In the rows, zero is written as 128.
Each named move below is a turn or a mirror, shown by a few rows before and after it. Which moves, in which order, take the first row of each later pair to the second? The first pair is answered.
move k_283:
[102 115 103 142 130  77 151 114 108 100 126 148] -> [174 152 130 114 146 111 155 110 142  93 118 150]
[142 127 151  99 125 148 120 178 160 127  97 106] -> [ 87 101 131 120 117 123 112 181 134 130 102 103]
[167 158 166 139  99 171 130  85 115 117 114 152] -> [ 93 117 135 166  83 134 125  88  78 120 125 145]
move k_297:
[138 158 129 118 161 109 128 157 119  77  88 117] -> [143 165 131 118 156 113 132 145 122  75  82 116]
[141 132 130 132 181 102 122 139 122 133 124 146] -> [160 156 140 134 159 117 132 109 135 127 118 145]
[104 114  98 138 163  91 119 140 115 139 157 155] -> [142 169 120 141 122 125 138  73 143 130 145 152]
move k_228:
[128 111 122 120 158 130 119 131 127 137 156 157] -> [ 99 118 113 145 128 115 136 103 113 123 137 147]
[105 110 136 138 109 143 121 147 131 126 133 125] -> [110 110 139 135 109 145 120 146 135 127 133 127]
[177 176 118 129 148 118 137  98 125 129 112 125] -> [177 160 112 124 171 101 127 115 116 138 123 132]
move k_919:
[145 122 157 129  92 148 127 106 137 121 151 128] -> [136  98 148 121 127 125 135 171 125 102 133 117]
[127 113 124 128 139 135  91 121 134 154 159 150] -> [137 113 114 126 168 104 114 144 115 136 137 151]
[121 140 135 134 145 125 127 136 103 101 114 117] -> [120 151 140 138 121 147 115 105 118 115 130 123]
[134 132 113 158 115 150  89  87 131 160 175 160] -> [117  94 101 145 168 117  99 187 114 135 149 144]
Now pairs of rows:
Between the rows of a pair lie 2 to 3 moves.
[172 120 135 150 155 118 100 112 108 146 185 176] -> [128 138 146 170  81 166 108  81 141 134 172 140]  k_228 k_919 k_297
[ 82 109 116 140 125 103 120 138 120 120 132 144] -> [154 141 144 109 140 142 118 147 159 114 126 149]  k_283 k_919
[ 77 141 101 143  63 133 122  49 135 134 146 112] -> [ 95  96  76 130 147  64 106  99  81 150 167 146]  k_283 k_228 k_228
[167 128 129 108 157 126 127 175 128 116 105 125] -> [150 119 138 106 130 161 101 170 152 132 131 119]  k_919 k_919
[151 140 124 109 161 111 113 152 118 139 117 143] -> [ 86 134 121 136  95 138 113 127 133 138 115 115]  k_283 k_228 k_919
[155 117 135 127 112 148 151 116 143 118 108 137] -> [110  94 128 140  99 143 140 124 137 128 119 131]  k_283 k_228 k_283
[129 160 125 123 111 160 159 169 127  56  54  96] -> [145 177 124 130 100 160 163 136 125  58  55 102]  k_919 k_919 k_919
[173 127  97 119 107 110 128  98 158 116 152 131] -> [170 105  93 109 131 101 120 138 150 120 158 133]  k_297 k_283
[152 131 147 114 102 147 122 113 153 141 116 131] -> [144 133 145 118  96 138 140 119 149 125  93 119]  k_919 k_283 k_297
[ 66  81 125 116 134 125  96 159 123 126 146 129] -> [ 78 130 135 133  76 152 117  80 140 118 131 128]  k_297 k_283
[136 110 122 115 167 135  97 185 145 125 136 131] -> [ 79 101 105 147 139 114 114 172 119 113 119 114]  k_297 k_919 k_283
[193 147 161  90 127 175 137 126 169 130 119 130] -> [ 62  79 123 131 104 132 142 173 122 114 105  98]  k_283 k_297 k_919
[148 137 157 114 115 173 128 134 170 116 137 113] -> [127 147 152 128  94 166 143 111 163 105 124 107]  k_228 k_228 k_228
[ 43  97 101 153  88  81 123 106  86 142 147 119] -> [160 189 151 121  70 151 144  45 151 129 129 126]  k_297 k_283
[196 124 119 108 216  72 125 127  84 165 151 196] -> [ 73 121 109 164  84 120 105  39  97 184 182 168]  k_919 k_283 k_228
[108  89 107 109 139 100  82 145 131 133 106 132] -> [123  93 116 100 143 117  77 152 144 135 109 136]  k_228 k_228 k_228
[203 140 127 114 168 110 129 169 134 135 144 149] -> [ 99 102  96 159 112  95 105 130 103 161 178 149]  k_919 k_283
[162 168 126 116 111 108 152 134 156  99 134 125] -> [139 154 112 135 100  95 129  96 138 130 171 146]  k_228 k_283 k_919
[125 130 122 133 137 111 134 129 121 124 126 141] -> [129 130 133 125 125 140 120 137 143 131 136 133]  k_297 k_228 k_919
[122 116 125 115 139 134 106 157 115 150 162 152] -> [141 152 141 119 104 166 123 121 144 141 148 144]  k_228 k_297 k_228
[ 68 129 150 122  44 179 115 122 147 118 126 108] -> [135 142 171  84  86 200 110 158 173 119 127 113]  k_297 k_283
[203 171 141 103 169 137 157  92 146 125 114 150] -> [143 115 102 125 202  70 147 118  87 138 130 165]  k_228 k_283
[120 141 140 123  94 158 122 107 148 122 143 121] -> [ 87 108 116 135 111 120 118 119 115 127 152 130]  k_228 k_283 k_228
[128 116 107 133 133  84  98 102  99 152 163 145] -> [169 124 122 111 154  95  93 119 116 153 163 147]  k_283 k_297
[131 129 159 121 105 164 128 121 141 123 137 141] -> [140 115 137 123 145 109 131 124  99 129 138 160]  k_228 k_919 k_283
[119 104 114 155 132  97 138 122  96 118 103 119] -> [129 113 141 138 109 158 126 144 150 113 101  95]  k_228 k_919
[128 145 166 132  86 134 154 167 166 117  99  92] -> [131 160 151 147  92 104 176 127 138 108  89 104]  k_283 k_919 k_283
[ 90  94  95 136 117  72 133 141  70 125 115 159] -> [190 127 142  80 148 133 130 187 136 114 104 153]  k_283 k_919 k_919
[108 129 117 155  92 129  92  82 128 159 157 159] -> [175 162 121 147 129 105 130  77 115 134 120 169]  k_919 k_919 k_283
[ 81 113 107 158 124  92 147 127  89 112 112 125] -> [179 163 154 112 123 172 127 118 160 121 125 131]  k_297 k_228
[ 67 111  96 144 120 101 156 125  98 117 111 127] -> [132 148 141 110 101 189 126 104 170 136 139 134]  k_919 k_228
[108  69 158 128 163 112  43 167 152 165 166 132] -> [179 136 190 113 135 160  61 109 196 153 153 134]  k_283 k_297
[135 121 159 117 156 152 109 140 130 165 126 116] -> [127 141 161 133 125 160 121 101 135 164 122 113]  k_283 k_297
[150 156 152 143 146  79 139 121 101 108  71 128] -> [158 160 180 126 114 154  87  99 157 152 128 139]  k_228 k_228 k_919
[153 147 152 116  93 184  99  91 169 149 156 140] -> [123  90 127 111 166 114 122 214 124 109 113 119]  k_919 k_283
[107 129 117 152  98 130 124  63 108 153 156 136] -> [ 77 106 107 151 118 106 152 144  96 108 104  98]  k_228 k_919 k_228
[149 157 112 126 119 113 152  68 109 109 114 120] -> [151 135 113 106 156 101 156 144 110  91  97 107]  k_919 k_919 k_283
[160 155 131 132 169 123 151  87 133 140 132 156] -> [142 163 134 137 140 145 149  69 149 145 135 145]  k_283 k_297 k_228
[102 128 121 118  76 166 104 111 169 148 160 113] -> [185 167 112 112 142  97 157  92 125 116 110 140]  k_228 k_919 k_297
[165 162 123 133 140 104 172 102 122 100  87 132] -> [128 153 132 140  91 149 117  59 146 151 152 146]  k_297 k_919
[ 77 105 116 146 100 144  92 102 117 153 152 124] -> [ 72  86 108 140 121 131  96 148 110 141 141 116]  k_919 k_919 k_919
[144 141 150 108 112 156 109 121 164 139 138 127] -> [ 94 124 114 143 108  96 128 104 108 131 126 135]  k_919 k_919 k_283
[108 102 131 137 134 117 122 152 106 130 136 129] -> [105 108 125 146 132 114 126 136  99 132 135 132]  k_283 k_919 k_283
[147 174 132 142 128 111 170 107 121  91  67 126] -> [158 137 120 125 186  78 141 156 101 112  93 149]  k_228 k_228
[127 127 126 117 140 112  96 135 164 139 152 117] -> [114 127 108 128 149  74 122 130 135 122 133 115]  k_297 k_283 k_919
[ 89 109 136 125 128 115 118 160 134 152 156 133] -> [ 95 130 145 129 103 135 116 130 149 158 163 130]  k_919 k_297 k_919
[138 117 121 152 151  94 133 138 112 116 121 143] -> [112 115 129 156 111 127 104 110 133 140 151 145]  k_283 k_919 k_283
[149 135 158 116 131 171 140 167 174 107 104  96] -> [ 78 103 134 144 117 140 140 173 139 102 101  84]  k_297 k_283 k_228
[ 45  85 130 150  95 145 139 149 138 108 109  93] -> [ 39  82 120 158  89 137 129 124 128 126 129 106]  k_919 k_919 k_297
[136 160 119 151  89 141 135  46 119 124 133 115] -> [ 82  88  94 149 135  93 109 125  82 135 150 114]  k_283 k_297
[166 126 143 130 133  96 153 109  95 131 132 123] -> [142 133 145 143 108 108 164 102 101 119 116 106]  k_228 k_297 k_228
[133 145 120 137 123  94 162 125 103 101 103 100] -> [129 112 117 122 156  87 134 168  99 119 129 111]  k_228 k_228 k_283
[153 113 155  88 144 156 121 191 152 125 128 114] -> [122  86 126 110 163  96 127 186  99 130 133 131]  k_297 k_228
[ 90 129 136 160 121  91 107  94 106 137 131 144] -> [ 88 120 134 159 134  77 113 114  99 128 122 138]  k_919 k_919
[188 159 144 110 149 150 141 138 153 115 105 134] -> [106 119 104 148 143  89 156 149  96 106  91 124]  k_297 k_228
[178 155 128 121 144 148 119  95 149 134 136 154] -> [185 145 121 115 171 121 135 126 131 119 115 151]  k_919 k_919
[158 136 124 138 152 128 132 104 132 159 144 169] -> [145 114 120 135 167 115 121 141 124 157 147 164]  k_297 k_919 k_919
[130 138 126 133 142 114 121 157 145  97 107  94] -> [118 124 120 136 148 101 114 163 134 104 118  99]  k_297 k_228 k_283
[ 73  99 123 145 104 128  96  87 121 164 182 138] -> [144 172 140 141  94 133 155  44 131 117 119 129]  k_919 k_297
[144 128 137 122 150 122 147 150 127 108 102 122] -> [ 99 106 138 128 123 140 119 158 139 126 129 115]  k_283 k_919 k_919
[ 79 115 107 152 140  91 142 151 107 113  94 121] -> [155 156 147 122 123 170 107  97 174 148 139 142]  k_919 k_228
[ 98  98 123 110 147 111 106 194 134 117 147 112] -> [157 130 121 108 182  79 124 157 109 109 134 141]  k_283 k_919 k_297
[144 100 140 109 112 158 111 131 134 169 161 142] -> [164  95 134 101 141 137 117 148 125 163 153 149]  k_228 k_283 k_297
[119 108 128 128 113 138 103 133 119 124 162 146] -> [116 115 123 133 108 130 111 113 111 120 159 146]  k_297 k_228 k_228
[ 83 129 118 144  79 141 131  96 145 125 128  98] -> [154 160 140 112 116 151 147 118 168 104 109  99]  k_919 k_283 k_919
[ 83  84 112 129  89 145  72 158 139 165 166 120] -> [194 129 118 102 174  96 135 187 117 112  97 129]  k_283 k_919
[125 152 152 143  98 139 121  75 144 123 124 122] -> [ 89 110 143 135 124 130 116 162 137 107 110  97]  k_919 k_228
[148 159 138 110 125 163 115 136 145 152 160 159] -> [100 137 107 141 133  94 154 151  89 118 116 142]  k_919 k_228
[123 125 122 128 149 107 142 156 121 113 101 126] -> [133 142 137 122 132 135 147 150 143 109  98 117]  k_228 k_297 k_228
[110 125 143 140  58 167 116  85 158 153 151 113] -> [153 146 117 151 110  85 174  72  97 115  99 130]  k_297 k_919 k_297
[151 124 118 137 161  90 121 100  97 154 159 166] -> [165 129 128 126 167 105 116 107 112 155 163 167]  k_228 k_228 k_228
[ 98 123 122 112 109 151  90  78 153 150 144 140] -> [ 87 132 103 130 117 105 143  92 120 103  86 118]  k_228 k_919 k_228
[138 112 142 133 135 139 125 179 159 111 111 120] -> [ 94 101 127 156 111 123 130 159 143 112 113 116]  k_297 k_283
